Each path below is one point turned by a fixed rotation once a step. After each direction that follows a path, write how fast that rotation turns it, in degrees each step (0 if it stays still).
Each turn is a multiple of 5 degrees from 10 to 175, or 0.
Each row of a path follows its step; steps can be skipped.
path 1
step 0: [-26 -29 -34 -58 153 -151 263 107 224 8 203 -108 -70 -283 -250 -64 119 179 197 85 281 15 126 -174 -158 13 -49 28 -152 179 -34 -98 -4 68 -120 -90]
step 1: [-139 89 42 -273 235 -96 74 -173 23 -85 119 -156 -227 -82 85 -144 -81 251 291 -39 -26 -133 76 108 -10 66 -5 -80 29 143 -80 -221 11 -171 -208 187]
step 2: [-106 229 39 50 42 -65 -139 -110 -234 -115 62 -127 -275 169 -13 7 -38 -14 91 -316 31 -20 86 -74 -110 121 -272 -332 27 104 79 -182 0 21 114 186]
step 3: [-84 -11 92 191 -15 -43 244 -99 -107 101 67 5 2 0 -71 182 -20 129 -37 27 79 123 238 -105 -84 245 -394 -182 -10 217 43 -56 -54 201 163 -197]
step 4: [-150 78 130 -169 186 15 141 -207 197 189 32 -129 -113 -153 153 119 -95 238 -208 275 -142 -78 -21 -122 77 180 -106 -36 -57 130 -180 -67 -56 171 16 -111]
step 5: [-250 333 86 -190 99 -12 -90 -153 103 62 85 -141 -335 -120 139 -122 44 -143 -198 44 18 64 20 -283 -72 -117 -16 61 -112 -97 81 -190 -27 -69 139 32]
step 6: [-205 42 -87 -266 -55 -216 102 -42 -263 -32 170 76 -90 -77 114 -41 192 -140 -75 -10 175 188 254 0 -65 19 -151 116 22 133 297 -77 -177 -106 91 -84]
step 7: [-102 -98 -303 -315 21 -140 152 40 -224 -22 237 -90 81 -125 53 33 98 175 -267 -50 5 -184 -62 13 -47 202 -65 -133 51 217 -9 48 -119 209 13 64]
step 8: [-203 141 -266 24 181 42 176 -50 77 25 126 -318 10 -135 -243 -51 -23 153 -249 -154 10 -62 -61 -75 -237 99 -64 -17 -139 -174 -33 -147 178 111 -27 112]
[29 16 24 86 89 56 22 12 -25 7 -10 33 71 -86 -8 44 9 65 -36 -8 73 -66 -58 10 -33 -3 -23 61 27 28 23 32 -72 115 23 28] : 90
[-56 -20 -1 44 1 -32 84 106 43 -72 -53 0 22 -34 -27 40 60 -12 -44 11 -61 -79 -36 -32 35 72 -59 -36 -4 -60 -49 -19 52 -6 9 -82] : 85
[22 -11 38 46 -19 -40 19 60 5 70 -19 48 -68 -6 -73 25 7 -37 -21 -59 129 73 85 13 -56 20 -39 52 -18 -56 43 6 17 -11 -42 -74] : 120
[26 -56 -50 5 -23 -29 -95 18 -48 18 -19 12 104 -35 -20 75 53 -56 42 11 41 42 50 -82 61 73 -19 -22 -35 80 -10 -33 -35 -21 69 15] : 100
[-106 -60 87 12 -53 17 -23 -31 47 37 -68 -14 -6 27 88 11 -70 -70 -41 77 28 -22 -13 -53 -53 50 24 -3 56 3 62 17 -45 16 43 -26] : 45
path 2
step 0: [-35 79 -69 -43 -119 -93 98 178 -190 123 165 -93 -77 264 223 142 -99 16 -172 5 -140 27 -24 175 144 -122 181 139 -228 -115 191 190 -200 211 -98 36]
step 1: [-151 23 -135 -22 34 25 58 226 -167 62 53 -319 -144 57 94 3 -98 -173 66 -27 -81 -105 7 -29 292 66 268 126 -104 -98 148 109 157 286 90 -211]
step 2: [-16 -47 148 54 20 109 177 182 -294 107 220 -265 -102 108 28 -185 -136 -115 -103 57 -66 -130 26 -189 158 100 147 -163 -110 -147 181 -156 -218 87 68 -86]
step 3: [-116 -53 102 -1 -119 217 111 77 -141 476 137 38 -29 22 198 -23 -147 -174 -158 223 -162 -25 -18 86 -19 -91 127 5 -21 -256 173 -36 -29 132 17 -153]
step 4: [-33 26 -159 50 -45 56 139 -182 -309 116 227 -12 -238 96 117 103 -197 -181 83 172 -35 -62 -339 11 89 -44 87 -7 20 -179 153 120 76 95 182 -143]
step 5: [-64 -39 31 -41 -137 109 70 -165 -422 67 193 -224 -94 51 -93 -195 37 -21 -30 185 -195 89 -202 18 223 -127 217 57 37 44 -112 -67 -82 213 28 -92]
step 6: [-67 -78 232 -134 -173 26 89 -116 -281 243 62 -186 69 -207 -30 14 69 -126 -33 -81 -244 146 -281 -113 53 32 39 -30 -55 -185 181 -124 133 221 -11 -122]
step 7: [74 35 98 -132 -106 135 100 94 -296 224 205 -108 -25 -143 106 101 -79 197 244 24 -159 205 -324 28 44 -85 17 -111 -73 -166 185 146 -147 -54 71 39]
step 8: [-82 -74 -195 -220 -230 191 -15 -22 -95 124 39 -269 -89 -125 9 -141 -4 -21 184 -11 -149 28 -265 39 -52 -220 133 178 -245 -213 -49 182 -149 108 70 -25]
[16 8 -67 -38 -14 -70 -99 -39 21 -39 36 -3 -58 -112 -18 -15 -2 -64 -51 4 45 -9 2 -26 -65 43 -53 -26 -51 -53 59 -16 -24 103 42 -24] : 160
[0 38 83 75 8 -11 -46 -34 83 -6 60 -42 17 5 -15 17 -3 95 9 37 -16 43 -134 39 5 32 -30 47 -67 -25 -62 -62 42 44 16 10] : 40
[66 -23 -20 -25 -20 -53 -52 -73 -35 -18 -48 29 -34 34 -20 60 -34 59 -110 -8 -48 67 -41 -49 64 -74 19 -43 83 22 7 -5 66 47 -37 30] : 55
